The rows below come in pairs that one turn or mirror swaps. Which row does each named row swap with?
The rows were stretched afterwards, more along some directions than others.
lipag: [-13 -32  18  37 -14  21  -7   4   7  23   4 -19   3  -2  14   3  15 -14
 -34   4  16]
zirif: [ -8 -23  -8  -6  -2  16  22  -9   1  10  -5 -16  -2  -2  -7 -23  17 -20
 -39  18 -11]
Peza: [-32 -31  -8   0   6   5   5  23  18  17  -7 -34 -19  -9   1  12  10 -14
 -20  -3  -3]
Ragig: [-18 -52 -25  -4   9   0   4  -5  28  19  16   0  13  24   0 -11  28 -14
 -43  14  42]
nadi: [ -1 -35  14   4  -9   4   9  -6  -1  -7   8 -21  20  13  21  -9 -22  14
 -61  14  15]
Vuku: [-12  -2  -5  -5   9   3  -1 -19   5   2  19 -20   6  -7   8  -5  -2   1
 -15  -5  11]
mag: [-18 -30 -16 -14   5 -16  -5  -5  13  -8  -3 -19  -3  25  -1  -5 -13 -16
 -33  -8  19]
Dos: [ -9 -45   1  10  13   5   8  -3  -5  31  16   9   2  -5  13 -20  20 -14
 -24  11  23]
Zabur: [ -6 -51   7   7  12   6   9  -6  -9  29  12   8   3  -8   6 -21  16 -11
 -28   9  20]
Zame: [-11 -16 -24  -6 -40 -20   4   6   5  -1   6 -23 -17  -5   8 -12   1 -16
 -28  -8  10]
tove: [-11 -45   7 -48   5 -19  16   0  -2  13 -20  -2  11 -29  21 -24  17  -4
 -45  14   8]
miba: [-17 -35 -19  -9  -3  -7  10  -6  24  -9   2 -14   8  36  -1  -5  -3 -13
 -44   0  33]
sepav: [ -4 -14 -22  -1 -42 -16  -3   7  -2   6   6 -11 -17 -16   8  -9  -3 -14
 -18  -6   8]
sek: [-15 -43 -12 -24   5   5  25 -11   7  21  -4 -10   8  -2   0  -9  32  -7
 -38  45   0]
Fiz: [-17 -47 -25  -9  14  -3  12  -8  31  15  18   5   1  22  -5 -13  36 -21
 -33  14  40]
Nobor: [  1 -27   9  14  -9   9  15  -9  -4   1  27 -12  15  17  24  -9 -13  13
 -48   9  26]
bebi: [-15 -15  -4   7  -7   4 -10   1   6  23   1  -7  -6 -24   6  19  22  -5
   3  19   1]
vanif: [ -9 -29  -9 -11   4 -10   9 -10  22 -16   1 -19  -5  31   0 -16 -13 -17
 -37  -5  19]
Bupa: [-17  -1 -15   3  10   5  -8 -20   7   6  20 -18   3 -10  15   1  -2   4
  -8   1  12]
sifun: [-17 -21 -10  22 -13  -2  -1  -4  23  11  -1 -31 -15  -3   2   2  24 -16
 -21   2  -1]
Gobar: [-13 -45  17 -49   5 -13  17   3 -11   8 -14   0  11 -27  21 -31   6  -7
 -44   4  11]
guz: [-32 -37  -9   9  13   9  -8  18   1  25   1 -32 -11 -17   5  20   8 -13
 -15   1  -2]
Bek: [-32 -22 -13   8   6   7   1  17   7  29  -4 -33 -11 -14   6  21  21  -7
 -18   2   1]
Meb: [-28 -28  -5   2  13   6  -4  15  -1  24  -4 -27 -17 -24   7  18   9 -14
 -11   3  -8]
lalit: [-20 -35  19  32 -14  28   6   8   0  23  14 -13   6   1   5   1  20 -17
 -27   0  21]
Vizaz: [-16  -1  -4   1 -11 -18  22  13 -22  25   8 -21  -9 -12   7 -27   5   7
 -20   5  -1]
lefo: [ -1 -21 -17   2 -37  -5  -8  10   1   4  18 -10 -19  -2   3 -10 -10 -23
 -24 -13  13]
Zinu: [-17 -36  -4 -26  10   6  31  -3   5  21  -6  -5  17   5   9 -16  36  -2
 -42  37  14]
tubi: [-15 -52   7 -47   5 -16   7  15   9   8 -22  -1   4 -21  11 -21   5 -12
 -43   1  10]
sikam: [-19 -13   1   2  -3  -6  -4  -4  -7  30   0 -22  -1 -32  11  13  26   6
  -6  11   0]
filon: [ -2  -4   9   8 -20 -13  16  10 -24  24  -1 -14  -7 -12   8 -26   3   7
 -27   1   0]
Pobag: [-13  -9  -4   6  -7   6  -6   1  -9  22   0 -12  -7 -32  17  15  18   2
  -2  11 -11]
Nor: [-13 -47  -4 -20   8   9  26  -3  13  19  -5   6   9   5  -6 -10  38 -19
 -31  40  10]
nuku: [-14 -49  13 -46   5 -12  11   6  -4  14 -21  -5   8 -28  16 -22  12 -12
 -45  18   7]
pibof: [-18 -52  15 -44   4 -15  13   8  -4  12 -21 -11  13 -25  15 -27  13 -12
 -48  13   8]
gobe: [-11 -40 -10 -29   3 -15  10  -7  18 -15  -1  -9  -1  25  -8 -13  -3 -24
 -34  -7  24]
Let: [ -5 -48  10  10  10   9   3  -1  -8  29   4   6   4 -11   7 -17  10  -6
 -23  15  16]
rarun: [-10 -26  -9  20 -13   3  -4  -3  29   7  -2 -22 -17   1  -3   4  26 -19
 -25   8   4]
bodal: [-12 -50  -2 -19   8   5  28  -8   1  27  -2 -10  14  -2   1 -10  37  -6
 -46  38  11]
Pap: [ -1 -26 -18  -9 -42 -11  -1   3  -5   0  13 -20 -18  -9  10 -14 -10 -21
 -32   2   5]
Tidez: [ -1 -19  -7  -6   3  13  22 -12  -1   8   4 -19  -6  -5  -8 -22  10 -16
 -32  15 -14]
lefu: [ -2 -27  -4  19  -9   6   6  -6  30   5   5 -21 -14   6   2  -5  28 -15
 -33  13   4]
Tato: [-16 -37 -27 -13  -3 -16   0  -3  24  -8   1 -15   4  32   1  -4  -7 -10
 -46  -3  33]
zipil: [-25 -25  -5  14   3  15  -4  20  -3  26  -4 -35 -16 -17   7  18   3  -6
 -19  -1  -5]
vireb: [-23 -11  -8  -4  -3  -4  -7  -5   1  24  -6 -20  -3 -25   6  16  22   3
  -5  17  -7]
tubu: [-17 -32  17  38 -13  23   0   4   5  27   9 -24   3   0   6   3  18  -9
 -32   3  20]
panug: [-15 -35 -19  -2  18  -4  10  -5  30  16  21   3   1  24  -4 -14  36 -15
 -30   7  37]
pafe: [ -3 -25 -20  -2 -38  -5  -8  11   4   4  11 -19 -22  -6  -4   1  -4 -22
 -19  -5  10]

Vizaz is swapped with nadi
Peza is swapped with tubi
Bupa is swapped with zirif
Zinu is swapped with Pobag
Vuku is swapped with Tidez
Nobor is swapped with filon

